In the data rows, 500 means zero.
The table:
c(551, 712, 270, 552, 543, 443, 665, 428, 581, 412, 621, 428)
c(531, 341, 772, 461, 498, 589, 261, 522, 515, 583, 333, 588)
c(448, 387, 577, 505, 569, 379, 643, 462, 626, 363, 620, 461)
c(608, 654, 619, 436, 502, 509, 324, 656, 470, 417, 558, 404)
c(550, 595, 359, 551, 586, 395, 600, 412, 637, 383, 546, 476)
c(563, 685, 309, 547, 565, 379, 652, 470, 583, 345, 677, 396)
c(395, 191, 629, 463, 397, 658, 331, 591, 261, 627, 470, 471)
c(557, 618, 463, 488, 426, 335, 749, 502, 357, 549, 540, 520)
c(584, 587, 466, 507, 482, 550, 447, 637, 316, 541, 572, 463)
c(471, 382, 761, 399, 428, 573, 323, 564, 426, 613, 333, 594)
c(569, 570, 440, 553, 624, 308, 701, 485, 520, 510, 490, 514)
c(521, 684, 192, 590, 549, 482, 603, 352, 671, 418, 582, 427)
c(544, 554, 390, 562, 599, 377, 566, 418, 656, 318, 621, 432)
c(436, 116, 777, 512, 515, 643, 238, 574, 406, 606, 463, 533)
c(423, 786, 111, 569, 460, 644, 375, 505, 412, 573, 419, 499)
c(450, 467, 306, 581, 572, 469, 541, 362, 638, 427, 530, 445)
c(593, 843, 113, 573, 441, 639, 499, 585, 244, 695, 486, 449)
c(524, 546, 324, 598, 635, 363, 601, 398, 631, 451, 367, 621)
c(539, 683, 615, 351, 318, 646, 581, 408, 548, 550, 485, 482)
c(493, 534, 525, 507, 528, 522, 502, 576, 459, 440, 560, 499)
c(488, 391, 698, 468, 531, 449, 468, 479, 507, 463, 594, 440)
c(438, 302, 720, 460, 474, 589, 286, 556, 463, 597, 394, 564)
c(498, 370, 788, 410, 463, 513, 327, 599, 513, 477, 415, 610)
Every row has one hidden group. There are 2 groups. Groups can overlap: rows of different groups may look alike. The first row asked about is in group 0, and each new group gets the next number.
Some new rows, each followed by its group:
c(436, 388, 694, 399, 411, 595, 277, 604, 454, 461, 491, 553) -> 0
c(590, 840, 187, 540, 501, 516, 461, 509, 400, 667, 360, 530) -> 0
c(411, 393, 358, 536, 481, 546, 482, 460, 620, 413, 448, 592) -> 0
c(490, 540, 315, 590, 594, 454, 575, 403, 642, 422, 579, 449) -> 1
c(523, 491, 469, 481, 412, 575, 576, 502, 471, 492, 519, 489) -> 1
c(489, 432, 644, 621, 639, 376, 454, 532, 533, 526, 448, 556) -> 0
c(457, 398, 545, 475, 443, 585, 425, 437, 656, 402, 551, 470) -> 1
c(482, 496, 402, 501, 504, 579, 334, 450, 582, 498, 490, 495) -> 1
c(379, 212, 783, 404, 404, 578, 390, 588, 409, 587, 398, 559) -> 0
c(543, 723, 277, 534, 531, 410, 701, 439, 554, 424, 635, 383) -> 1
c(374, 211, 657, 419, 387, 579, 426, 590, 322, 554, 460, 556) -> 0
c(569, 633, 478, 497, 540, 336, 822, 360, 562, 506, 534, 442) -> 1
c(480, 316, 873, 396, 463, 451, 571, 606, 449, 495, 466, 601) -> 0
c(521, 592, 483, 481, 491, 510, 512, 426, 430, 637, 423, 565) -> 0
c(489, 407, 634, 474, 468, 539, 614, 424, 567, 459, 610, 411) -> 1
c(494, 431, 481, 510, 528, 419, 599, 624, 414, 601, 412, 532) -> 0
